Rotation paths and how fast each direction turns (degrees a step):
Each turn is a multiple of 5 degrees from 10 to 175, or 0.
Each row of a path follows its step; steps can be skipped.

step 2: -82  129  37  -196  -99  106  -52  51  291  -90  92  -231  184  -42  171  188  21  73  -19  139  328  58  37  -70  20  256  190  187  89  -75  -1  222  -2  -186  46  -181  215
step 3: 12  -248  -87  -145  263  198  170  176  -302  -3  27  79  -153  59  156  -90  -15  -160  70  202  166  -7  88  177  -153  115  -211  -61  30  -181  2  214  166  71  89  8  164
step 5: -70  -151  184  -13  268  52  137  109  -18  -110  -5  -93  213  -125  148  24  30  -155  284  231  237  -11  -127  261  -151  75  64  -21  80  305  113  -256  -25  -26  31  -48  -129
step 7: -84  296  -84  20  151  -78  -113  183  299  -58  -53  203  -16  -85  -135  51  71  -42  187  15  119  -272  109  59  -94  202  75  -74  137  -104  -6  -356  198  -146  127  -83  -109
step 8: -157  211  154  -61  70  -32  62  -230  -173  -118  38  119  0  195  27  18  131  212  -112  136  240  -26  26  53  -199  232  155  -17  -260  59  -41  66  -192  72  360  -35  163
step 12: 15  161  -8  173  140  17  128  198  4  45  -260  133  -180  -292  323  35  -74  115  16  -118  137  -53  45  -173  -92  -280  57  210  124  32  -244  -171  9  57  -60  80  161
step 13: 25  -37  93  165  147  21  79  -104  51  -107  -106  -78  292  -109  -103  51  60  101  375  63  8  18  1  -15  232  76  130  -116  -74  -340  -118  -129  -1  17  220  -297  176
step 18: 4  120  -82  187  -87  95  -105  79  114  -22  -111  -167  -216  160  164  166  -154  -27  58  102  92  -114  151  170  38  -204  46  77  -278  28  -206  -189  168  -145  -30  -383  48
step 19: 176  80  157  16  45  20  -13  44  -158  -324  -386  75  20  158  175  -172  281  41  366  79  -83  127  -136  111  -61  77  131  -62  -42  64  50  57  -5  -135  -11  71  93
-5  -43  5  67  60  49  26  -26  -33  10  3  -54  72  -95  -48  81  -14  -58  -40  47  -65  -12  -1  -19  17  28  2  17  42  16  6  -75  58  41  99  94  -11 : 40
39  8  -14  -62  16  9  -20  -30  -33  -26  92  32  4  -68  -12  -18  -62  24  -11  68  79  -53  72  27  -28  65  -15  -40  157  41  -17  15  -41  29  -15  -39  24 : 10
13  -20  1  -10  -36  -53  -11  -58  39  -18  -38  -39  26  -23  24  16  2  16  62  -24  2  -12  27  90  -3  52  52  46  -23  18  187  1  8  81  27  -36  74 : 130
-31  -39  -1  -11  39  -35  64  -16  26  55  42  -43  -38  36  26  61  16  62  50  86  -20  -47  -15  -50  -31  -78  87  -105  5  25  3  67  62  55  29  -51  -41 : 140
-41  -4  -12  39  -1  128  0  21  -51  -38  58  18  39  80  48  14  -36  -45  58  16  -17  -11  54  34  59  9  90  69  25  11  31  66  71  -57  -69  7  -26 : 25
6  -76  94  -55  21  -9  -6  -76  -130  -76  -70  -21  42  98  31  -12  -51  -48  -18  -8  21  -20  -7  -14  -19  32  -17  -100  -35  -31  1  14  -5  -5  27  8  9 : 135

step 2: -53  -83  -93  -64  66  10  -112  233  68  -22  -58  146  26  30  139  -47  64  -119  -268  58  -193  41  182  107  170  201  -62  141  117  -37  -234  181  93  0  -30  -92  260
step 4: 63  85  -105  -69  47  -24  91  38  156  -106  -111  -68  -48  66  126  -138  -183  -206  -158  -233  -256  -145  68  -5  38  74  -83  40  -44  -137  -162  361  4  121  -73  32  -60
step 9: -49  -52  -51  328  71  -205  -105  206  -123  33  -71  18  -71  -52  5  -98  12  -67  -55  -363  -30  22  87  21  283  200  -10  -49  -87  -73  -100  -83  -51  28  -106  -114  97
step 10: -15  24  -14  -129  75  -214  216  19  12  44  -96  -155  -139  -94  -77  -217  83  -99  -180  -151  -44  -57  58  -156  -133  109  -32  -26  -83  -234  -183  199  -2  275  61  114  -10
step 11: -180  -91  -5  97  272  -148  -153  13  27  14  -121  78  44  29  40  -154  -143  -166  -251  5  -199  196  -223  -12  218  77  -199  45  -30  -47  -156  0  -41  51  -6  -66  -71
step 14: -138  -137  -42  60  103  -30  -47  53  163  -33  33  -142  87  -42  25  -29  147  7  -144  97  -108  151  85  39  -35  262  -7  57  15  -323  -228  18  12  201  250  8  202
step 16: 13  -76  -42  60  235  45  267  -31  -73  -190  -55  -179  -14  -20  -95  -27  -78  -133  -6  -133  23  -10  210  -35  33  228  -46  -10  -45  -280  -347  113  -110  75  -76  0  -52
step 18: 16  -25  -306  189  240  -28  -189  -96  13  -51  -174  -30  29  116  -15  -10  95  65  74  31  -179  -90  74  -141  88  331  1  -48  38  -149  -232  -71  -43  33  -32  -106  86
step 20: -64  -204  15  -66  85  39  -54  -18  173  -121  95  -107  216  94  69  5  38  -133  -118  -89  -291  50  5  50  -61  319  -67  51  29  -61  -321  -26  -195  -41  48  -57  15
26  53  85  -39  -62  -30  -20  0  15  53  27  -53  -52  -121  -50  -72  38  38  13  48  10  -89  -71  -31  -65  -3  -26  35  -4  31  -32  52  49  17  36  -43  -31 : 160
48  23  0  51  46  44  -68  -23  7  -59  -61  -41  111  -37  -2  -49  35  -48  -34  -23  -22  -17  10  20  42  26  -55  16  -49  150  -5  60  8  -66  -29  7  20 : 160
-28  50  -54  6  -103  -12  23  -28  -12  -45  104  -37  2  52  6  -13  -45  22  28  -27  49  33  -9  30  87  14  -55  -5  15  8  -75  65  -15  -85  54  -9  -102 : 85
-15  -42  118  7  11  -23  -79  -78  -99  -20  10  -7  -22  -34  65  -29  -51  -4  60  2  10  29  2  -34  7  124  9  -25  -20  -7  72  -32  -83  -22  26  -8  -30 : 175
50  32  85  74  20  124  12  -26  15  -33  -5  37  -42  23  56  68  -21  68  -6  85  -38  -54  45  10  -2  17  -10  -14  4  -77  -55  83  26  -45  -37  -23  12 : 25

step 4: 182  219  64  -45  -207  -80  -43  36  -7  253  194  -67  -103  59  55  81  -162  -52  142  11  -214  193  110  -21  76  75  -143  -141  -122  90  -123  -98  133  -31  -165  274  -221
step 6: 39  -177  -182  -126  -151  -55  114  194  -171  94  118  252  -21  109  123  116  56  -55  315  146  -93  174  242  118  -107  140  52  -51  42  287  -82  28  -75  116  -11  72  -8
step 7: 86  9  -59  -64  -173  -166  -213  107  38  210  346  -214  -70  221  64  41  -28  -113  157  -92  -67  -12  24  -74  -91  193  -87  19  -47  307  -240  -129  25  -36  62  26  83
step 9: 144  -49  -26  -77  -46  -55  121  153  -235  346  97  -113  -153  80  195  -13  86  133  293  25  28  -161  295  37  2  170  119  -124  -6  101  117  -23  -28  -83  -131  -54  -110
step 13: 29  27  -156  -236  102  -76  -49  36  -214  244  30  -2  82  466  -269  31  101  52  71  -30  68  -67  -155  38  4  -206  -113  3  50  64  -70  119  105  -114  -103  -124  -46
step 15: 158  233  -150  -35  -21  -40  -57  -139  -193  375  109  81  26  -11  -168  -114  -277  -48  185  -70  -9  -17  1  -137  -54  -114  185  259  -117  -35  -55  -38  -15  -125  -102  51  -155
step 17: -128  148  48  21  -153  -57  46  -109  -263  139  280  256  12  132  -119  -29  -19  3  234  -95  -235  187  216  -31  136  -29  52  -181  -136  -102  -153  44  -50  -34  -10  90  144
step 19: 195  108  90  -129  -59  -105  103  -96  27  132  250  62  -47  272  142  124  -119  -172  105  -131  98  230  103  -12  97  -56  -126  -167  62  279  -154  -5  62  136  -9  166  -153
step 21: 245  -45  17  -161  -203  -253  -49  220  -32  136  34  31  -62  33  -2  189  157  -179  400  33  -109  92  134  37  -228  -23  33  52  58  107  33  -29  -114  -29  -39  -46  -194
-5  10  -48  -53  -64  -29  -67  13  31  -9  3  35  -30  0  -7  -14  -65  -7  24  -76  -19  -99  -72  -73  84  66  24  58  -72  -65  -21  -19  31  24  -47  -51  66 : 140
-43  72  43  6  -63  -20  -85  23  18  -63  51  -32  -15  70  -42  -5  53  -5  -114  68  -102  -12  15  -51  3  -25  0  -71  -35  -4  6  7  33  -74  1  47  26 : 115
42  -48  -27  -11  -11  -38  20  -105  42  40  9  -54  36  2  -37  -11  1  85  -32  -98  -36  18  -19  34  3  15  -6  -117  57  49  6  24  81  -29  -19  -70  71 : 70
-83  52  0  -28  23  41  20  -53  -41  40  -13  0  -55  -13  -28  35  -12  -68  -81  -41  7  -44  63  60  -20  -94  41  -3  -89  42  -25  -2  -21  18  -39  -125  -3 : 20
-39  -35  32  17  -6  -18  12  38  -67  5  18  -56  -4  -12  -83  -78  -66  18  4  41  103  -95  -55  57  24  -50  -25  7  16  -3  60  90  -11  -74  -51  32  42 : 25

step 3: 68  152  -40  -21  -181  -282  185  -81  20  -117  -38  128  5  266  -143  213  51  10  -63  -136  66  37  -36  -75  -37  306  -122  -43  18  -257  74  -47  -179  180  131  -19  -39
step 4: -46  63  154  -213  134  20  -111  -125  100  -114  32  -101  7  32  -151  127  -120  5  20  -164  -60  154  262  -257  -50  168  -86  -143  143  -253  214  -1  192  -75  148  37  9
step 6: -185  -46  -42  -87  -17  -218  99  -51  130  -282  97  116  75  205  -117  81  -35  125  156  12  13  117  -50  -117  -174  -95  -252  -231  -53  -139  30  77  1  -136  237  -144  25
step 7: 98  -30  70  180  33  -167  -55  -214  54  -143  -19  150  -261  138  -49  128  -141  -120  2  14  185  169  189  -352  -98  -39  -117  -39  18  -145  124  -48  -30  79  -51  149  -117
step 8: 86  11  -157  55  -86  -32  -53  -166  273  -190  77  -117  121  97  -147  184  -27  -129  -37  -417  57  4  74  55  72  -124  -229  -116  64  -93  32  41  84  43  165  21  -144
step 10: 87  141  -19  -88  -89  -256  -65  -136  -205  -279  -49  77  -88  201  68  200  74  -69  -9  -218  -36  118  -66  -124  -48  162  -173  -8  60  -237  147  95  96  -26  11  -142  -139
step 15: -18  -175  -45  23  -130  -96  -3  -69  188  -190  64  47  227  209  -137  85  65  11  131  -184  165  -12  -97  26  -72  -59  -300  -168  92  -197  51  97  76  -77  255  -173  91
step 16: 71  13  162  90  71  -107  52  -47  24  -189  -65  147  -148  289  -168  18  -55  -153  8  42  135  239  166  -220  -232  86  -181  10  50  -220  109  -25  -194  11  -58  26  54
step 17: 132  133  -112  -95  9  -93  -92  -175  49  -302  -34  -59  91  13  27  315  -50  -160  1  -292  44  98  204  -92  103  -10  -211  -30  43  -43  127  73  -3  -38  125  -20  -236
-39  -132  -16  -41  -36  1  3  108  -1  -19  -90  87  -41  3  53  12  -14  -45  -16  -4  -8  27  -22  -25  22  -52  -57  50  -14  -34  -4  -107  -9  26  69  9  -4 : 80
-119  -10  112  47  7  3  -43  13  40  51  -9  39  -7  23  31  35  24  -38  -36  70  9  -60  120  9  18  -10  -34  -27  -47  6  54  46  44  31  -41  -6  75 : 160
-67  25  -25  -111  41  -14  50  -78  2  -30  18  -7  -8  -62  63  44  86  -11  -11  -63  -50  -83  -42  58  2  -48  -111  -45  41  8  10  25  -14  16  31  2  7 : 160
-75  -39  -36  13  -13  -25  -58  -13  21  -3  25  -7  25  23  0  20  -8  72  -15  -56  93  -66  64  92  -11  -9  44  74  68  64  34  -81  -44  -92  10  -9  -41 : 115
-25  -48  12  72  -54  12  30  -61  38  80  -3  23  -36  10  -83  18  -36  -44  -25  -50  11  -78  -102  43  -4  16  9  -49  52  -72  -42  -52  81  23  -54  52  -18 : 60
-34  -53  -18  8  33  7  31  -41  71  -62  46  -32  -70  -6  -23  -4  70  -47  63  0  121  2  -1  -66  3  -83  54  57  -16  2  -105  41  24  16  8  -33  48 : 45
-65  3  -68  11  67  -2  19  -42  51  16  -30  -100  25  -40  -20  31  -5  -14  -2  -26  -99  68  34  31  65  58  25  99  -58  -54  18  -69  62  12  -13  -28  34 : 80
